In the data rows, the value 128 means zero.
Here are some points, each followed by its number:
[ 81 193 149 148 105 184 144 138  66 117 104 149 173 182 145 144 157 181
 138  98 179 187 119 163  78 131  63 193 144 119  93 158] 0
[121  75 148 180 134 151 138 111  34 130 109  35 115 147 159  95 108  19
 130 119 135 127 189 122  88 105 174 141 119 103 147 168] 1
[133  96 140 122 154  90 193 129  68 142  82 115  78 147 135 122 147 107
 114 179 119 144 119 162 176 150 162 148 113 164 183 117] 2
[152 128  90 141 145 148 122 104 149 163 165 117 116 145 113 151  92 117
  70  88  93  97  58 130 163 125 152 104 114 126 128 125] 3
[ 78  83 177 120  29 120 179 128  61  56 128 161 111 212 111 129 147  70
 182 122 139  52 125 138 168  85 115 145 105 137 111 160] 4
[122 155 142 148 132 137  91 149 155 140 161  96 129  77 127 154 131 104
 116 120  67 117 144 119 113 184 117 157  65 133 127 138] 5
[150 140 120 126  98 113 166 190  94 114  77 134 112 154 155 155 170 104
 135 129  96 146  76 147 148 145  71 156 112 165 130 113] 6
[165 138 183 105 155 137 132 112 140  69  96 152 176 126 134 103 156 130
 206 112 195 147 122 139 121 151  30 121 117 201  96 130] 7
[167 137 126 129  52 151 123 176 196  99 133 116 181 133 118 151 175 107
 150  52  78 234 160 185 109 147  86  73 155 157  70 148] 8
[114 114 105 115  72 108 222 161  83 120 137 134 152  94 148 134 147  58
 123 166  99 106 105 125 154 125 147 176 113 135 137 102] 9
[102 125  95 188 154 144 117 139 156  80 102  50 118 164 116  90 103 184
 152  79 187 138  82 138 106 119 128  88 172  82 103 140] 10
[125 157 110  88 218 173  87  74 205 127 167 131 144 124 139 169  91 207
 178 115 143 134 145 110 114 179 100 160 137 112 119 105] 11
[ 65 160 175 126 167 122 108 110 113 102 111  84 195  55 109 114 114 125
 160 124 188 171 164 155  95 147 105 151 126 135 107 134] 12
[150 162 152  71 148 100 156 139 101 132  92 228 141 124 163 133 162 132
 154 135 151 219 167 160  85 128 119 102 181 148 182 133] 13
[ 64 101 157 179 138 161 187 139  53  98  92  59 129  65 127 150 122  89
 138 138 145  41  72  86 144 107  98 194  62 113 139  77] 14
[121 132  96 103 119  75 157 134 132 112 141  87  93 156 126 113 133 154
 118 132  81 109 100 119 145 129 173  79 108 122 156 126] 15
[136 131 110 114 150 156 133  93  96 140 122 128 118 161 149 135  94 110
 124 178 112 180 173 150 128 108 192 179 169 128 143 150] 16
[126 119 133  98 123 153  72 137 131  96 158 164  96 211 120 167  94  90
 137  71 119  86 112 122 124 155 154  88 136  93 132 194] 17
[150 117 154  93 100 147 119 117 142 161 143 199 136 113 132  76 112 102
 128 173 133 113 186 130 173 128 167 178 105 136 121 157] 18
[157 112  99 126 115 109 167 126 155 108 105 143 149  84 171 138 117 121
 161 113 169 129 114 121 110 109 161 143 151 119 112 125] 19
[105  84 140  93  93 147 193 154 120 148 141 118 115  96 112 134 164  99
 146 158 148  55  79 117 165  36  66 102  46 149 146  52] 20
[187 120 145 148 140 159  28 100 184 154 147 149 164  70 131  86 104 131
 147  88 120 164 196 155 137 137 105 110  83 136 132 120] 21
[145 104 115 137 157 158 144 147 115 202 104 175 116 122 169 137 135 144
  82 154 135 138 101 144 126  83  71 148 152 113 170 105] 22
[ 96  76 128 128 187  84 132 154 143 150 196  28 167  78 149 143 124 114
 177 107 168 104  82  69  76 154 104 152 103 112 132 172] 23
[149 137 155 111 172  99 124 132  61 162 128 174 104 128  99 217  93 109
  91 118 114  89 151 119 161 175 159 139 129 126 208 127] 24
[147 135  98  89 123 108 124 120 131 182 141 132 115 108 119 176 106 180
  85 146  77  91 120 137 123 149 161 121 125 133 116 161] 25
[ 86  77  96  96 111 115 135 128 150  98 120 105 138 238 121 197 149  75
 170  96 171 121  79 157 214 114 160 109 165 135 111 185] 26
[116 102 161 137  97 127 129 116 104  46 140  90 124 160 118 112 133 117
 195 114 110 189 199 133  60 104 100  99 148 115  97 141] 27
[ 96 200 125  95 118 185  65 132  82 126 164 169 151 149  88 108  98  89
  89 153 159 129 161 144 134 138 117  93 172 143 125 152] 28
[101 133 151  98  98 137 126 141 173 143 163 152 109  96 148 117 143 163
 132 128 109 173 169 144 118  85  85 106 115 107 115  78] 29
[143 146 103 139 104 129 165 173 173 179  91 117  96 121 169 173 156 192
 113 146  89 225  77 157 105  74  98 127 155  79 113  95] 30
[139 131  99 177 151 177 153  93 104 171 104 150  78 104 145  80  79  98
  34 135 135 139 121 139 181  76 181  95 126 147 155  93] 31
[108  98 125  57 138 152 136  89 154 117 125 183 135 127 158 110 101 126
 154 166 173 116 193 103  57  18 164  84 152 140 106 124] 32
[106 153 145 114 135 116 180 123 158 110 127 115 158  35 114 130 133 103
 131 141 121 151 136 143 146 100 112 136 113 157 128  77] 33
[144 123 119 161 109 134 148 173 163 193  82  99  83 117 167 146 158 175
 109 141  80 200  84 148 131  70 109 136 163  83 130  96] 34
[120  99 143 199 151 133  96 125  79  96 131 125 115 120 130 102  95 120
 118 119 143  33 119 107 122 124 126 122  74 106 168 140] 35
[123 142 117  62 133 155 121  90 138 109 121 216 148 110 185 135 123 159
 162 139 139 156 168 120  21  15 146  91 179 121 125 169] 36
[172 144 134 156 132 147  93 133 134 143 123 176 155  92 110 163 145 255
 148  81 154 150 149 123  71 168  75 165 116 118 100 140] 37
[ 80 104 170 111 181 101  97  96 118 118 198 118 130 168 158  72 110 129
 172 117 222 124 154 101 113 121 152 114 149 119 131 181] 38
[132 139 154 159 152 117 134 119 192 123 158 116 171  76 112 139 108 173
 135 147 153 149 107 107 149 190 113 164 115 103 134  92] 39
[145 107 123 136 163 117 130 118 154 176 107  74 153 104 134  97 149 119
 114 140 166 115 135  94  83 104 169 156 115 138 101 154] 40
[170 129 119 132 133 185  84 126 161 110 162 148 135  87 163 182  88  98
 164  71 101 104 128 125  79 110  83  99 162  87 162  98] 41
[120 129 153 150 115 108 151 139  91 133 110 144 112 123 144 109 134 175
 114 124 136 150  98 151 117 112  78 107 126 136 125 137] 42
[128 123 121  33 134 148 134  93 171 103 123 210 117 153 189 125 121 155
 175 162 163 149 148 125  78  36 150  99 161 117  79 164] 43
[130 147 140  95 119 158 103 114 173 178 122 100 113 132 155 147 129 138
 141 106 106 139 133 125  89  98 119 110 148  85 108 148] 44
[101 137 146 155  86 159  92 135 151 165 109 142 130 119 104 120 121 161
 106  90 163 156 152 135 103  43 112  92 136  62 110 122] 45
[162 130 102 137 142 104 137  88  77  47 123 132 140 184 106  99  98 153
 138 122 153 154 135 145 166 219 180 103 158 188 107 155] 46
[100 175 164 127 137  82 102 118 183 131 167 123 146  79 120  91 150 157
  87 172 119 148 176 108 161 177 163 155 105 145 123 145] 47
[135 147 131  90 146  89 173 144  83 169 133 155 112 148 160 164 126 163
 105  71 142  88  73  90  91 125  91 101 113 108 148 118] 48
[ 84 129 121 113  76 137 131 127 146 135 131 111 180 106  73 131 128 147
 151 144 181  78 123 106 122  89 165 146 127  82 108  97] 49
[138 104 101 114 172 148 106 145 142 140 159 138  99 117 123 177 100 159
 139 126 113  97 126 115 114 122  82 106 111 110 166  93] 50
[ 69 103 150 123 156  60 139 158 136 142 141  69  65 103 142 126 144 178
 151 155 118 128 101 143 108  96 139 113 140  60 192 120] 51
[ 97  97 127 120 158 127 121 136 138 109 193 131 156 124 121  99  86  89
 179 177 178 140 127 122 174 161 117 193 160 123 187 119] 52
[129  88  98 141  94 193 106 118 200 163 112 111 115  90 133 120 120  79
 134 154  81 107 135 144 174  58  98 149  90 169 101 140] 53
Which two points above are nearest to each new point? Their numbers follow each, nearest first.
[100 124 110 131 154 123 178 106  38 137 149  83 133 138 159  88 130  68
 133 115 179 127 127 111  98 117 126 107 136 155 132 162] 1 40
[150 134 104 175 140 147 156  96  87 132  74 101 121 119 137  73 125 123
 127 130 118 147 107 125 110  89 133 116 147 162 127 116] 42 40
[105 140 107 152 130 142  92 165 208 146 194 114  81  96 173 127 120 167
 108 182  63 102  95 119 129 140 112 221 106  74 138 188] 5 25
[ 51 139  52 117 101 154 152 154 137 232 203  76 132  48  63 159  75 187
 107 213  85 133 157 173 174 175 145 183 121 134 154  97] 25 5
[106 123  90 157 169 163  87 162 202 155 155 111  79 116 193 120 125 171
 127 181  68 110 100 106 135 149 140 214  94  50 134 184] 5 44
[112 149  90 106 117 159 169 121 116 130 135 147 139 115 157 126 113  17
  75 134 104  99  92 135 159 127 160 124 129 150 131 103] 9 3
[112 154 145 197 209 126   1 100 145 152 137  69  59 193 108  94 103 177
  95 132 148 216 164 129 150 139 144 109 195  30 145 159] 10 44
[110 125 120 170 178 137 100 110 126 149 103  58  82 131 146 155  97 152
 157 107 116 176 133 149  59 133 133 111 174  77 148 135] 44 10
[144  93 152 125  53  91 206 153  70  69 130 155  94 212 159 144 138 109
 176 107 102 127 124 142 140  96 129 119 149 120 146 135] 4 6
[ 99 128 180 127 110  39 185 150 111  93 129 146 137 104  99 101 148 155
 123 120 178 112 123 115 104 150 136  92 114 119 140 125] 42 15
[146  87 141 101 103 115 175 124 144 113  59  85 125 181 134 160 180  67
 149 118 142 101  54 105 156 117 127 158 118 152 134  92] 6 9
[215 108 105 111 131  44 187 110 154 178 119 132  71 155 181  86 153 137
  67 127 115 128  81 105 168 135 207 112 124 132 128 128] 15 2
[166 117 150 158 108 126 116 111 129 177 109 158 130 124 113 111 125 116
  90 106 168 105 118 116 102 106 158 127 131 140 111 126] 40 19
[143 162 120 123 142 107 100 134 107 110 127 182 119 153 114  59 125 106
  94 121 172 129 125 149 142 159 130  76 146 183 158 157] 28 42
[149 161 154 103 114 144 119 128 106 131 153 100 112 209 102 139 159  95
 145 162  75 152 138 104 151 177  73 119 163 150 109 125] 6 44
[136 140  91 175 156 132 116 120 131 169 138  95 114 160 105 149 107 121
  51 101 109  47  71 101 182 152 158 108 123 110 131 150] 3 25
[135 127 120 114 144 183 129 103  85 165  97 125 156 149 133 117 123  93
 101 124 189 103 121 111 112 129 113 165 107 186  95 190] 40 42
[165 101 151 106 130 173 158 159 126  99  68 184 125 140 139 183 138 103
 144 128 161 107 115 125 149 106  21 185 117 149 138  80] 6 22
[132 130 147 112 113 162 105 115 166 152 207 195 167  99 132  90 102 100
 116 151 151  88 170 108 150 126 153 173  90 134 104 162] 18 47
[ 63  99 136 132 181  89 130 144 136 136 144  53  86 110 133 135 137 166
 165 179 130 142 143 117 117 123 163 122 143  57 164  93] 51 15
[113  89 160 102  97 154 173 136 136 117  75 103 103 202 134 169 181  82
 142 148 136 101  82 129 155  94 116 144 115 157 104 124] 6 26
[161 159 123 142 136  74 140 118 132 147 209 142 130 107 120 102  95 185
  97 101 106 155 148 106 168 192 146 124 110 145 134 145] 47 25
[164 114 138 133 154 108  73 126 116 117 170 155 140  91 110  86 127 102
 134 106 139  52 161  71  81 186 149 123  82 147 161 176] 35 5
[157 126  84 119 154 106 185 129 137 110 101 159 133  65 150 128 110 129
 151 117 147 102  92 143  88 134 181 155 148 103 146 109] 19 33
[ 97 135 116 166 149 133 110 147 132 155 117 119  91 153 112 132 159 252
 133 166 128 118  97 143 102 159  35 155 111 121 152 132] 42 50
[ 98 129 166 130 157 120  72 122  86  99 108 169 159 137 114 119 127  45
 135 111 163 137 169 140 139 122 143 140 143 138 152 136] 28 12
[114 131 148 152 160 140 116 139  75 149 130 143 117 157 165 156  86 144
 148 126 126 169 162 145 108 163 137 202 169  92 167 138] 16 42
[153 117 103 103 140  99 142 138 178  97  96 147 136 108 145 142 127 161
 140 128 173 127  86 120 109 112 182 115 163 114 128 124] 19 40
[124 127 162 113 130 179 145 155 129 131  73 168 140  94 114 169 191  85
 178 115 132 124 126 143 152 121  51 190  93 128 136  87] 6 33
[111 102 152 125 108 129 107 118  93 100 111 141  92 208 122  83 119  78
 116 117 147  61 129  80 140  99  96  99  90 136 147 164] 35 4
[102  98 145 108  88  45 206 137 116  71 188  91  95 214 139  87 153 159
 182 125 171 157 101 144 174 132 144  97 134 120 102 147] 15 42
[141 138 177 115 212 101  75 108 162 209 150 137  88  77 126  72 149 197
  82 166 131 173 218  86 119 135 144  99  89 154 129 115] 47 21
[129 118 135 152 158 149  92 109 171 141 159 161 127 102 118 128  66 179
 147 149 137 166 168 156 123 141 126 174 123  69 146 105] 39 11
[ 80 104 159 117  64 110 120 164 122 138 115  85 129 150  86 129 182  83
 143 162 137 108 106 149 144 125 104 152 118 156 144 156] 6 42
[151  87 141  99  72  92 215 143 130 106 133 137 133 115 159 146 172  75
 145 134 107  88  87 100 153 106 147 167 101 147 132 133] 9 19
[140 151 123 171 143 131 158 126  93 126  88 107 126 116 114  78 145 142
  77 159 142 135  98 134 143 146 108 107 115 174 136 102] 42 2
[122 121 135 153 133 156 147  99 112  89 162 123 138 107 172  32 120  78
 123  96 129 143 130 132 146  92 104  81  94 169 109 178] 42 35
[ 95 184 128 141 145 166  85 134 169 143 109 103 207 119  60 132 140 138
 126 151 153 174 130 144 169 237  60 213 146 153  98 105] 39 12
[135 141 147 167 128 132 189 107 154  89  90 121 189 110 130  79 142 117
 101 144 123 134 160 121 145 131 149 160 118 213  80 121] 33 40
[156 175 154 118 102 202 116  97 127  79 107 198 167  92 119 150 103  93
 124  96 131  92 137 122  92 109  67 105 134 119  89  83] 41 28
[130 179 119 143 156 170  71 149 184 140  97  81 195  99  86 144 148 127
 119 161 144 175 130 152 166 212  93 217 136 133  89 111] 39 5
[163 167 148 156 134  73 112 102 128 177 205 170 146 106 144  95  86 170
  98 122 122 158 162 120 142 187 173 138 123 112 127 138] 47 39
[ 71 120  70 110 112 145 139 156 128 175 199  84 137 105  44 175 105 207
 111 163  92  94 119 164 179 168 136 159 108 154 148 105] 25 50
[168 152 102 142  78 113  90 169 118 132 131 101  92 194 137  69 170  61
  86 146  68 144  94 136 147 120 146  67 159 138  85 158] 15 6
[139 136 142 137 185 101 135 106 134 131 146 159 135 122 139 133  94 163
 139 111 158 151 151 135 138 175 130 149 137 106 122 121] 39 19
[131 135 165 118 109 180 121 167 145 111  89 195 149 141 121 162 156  71
 157 124 129 138 116 144 159 113  41 164 122 136 169  98] 6 22
[ 64 140  88  87 122 154 149 123 121 185 178  82 141 102  50 169 102 186
  92 181  71 115 124 185 179 149 140 138 114 132 146 121] 25 3
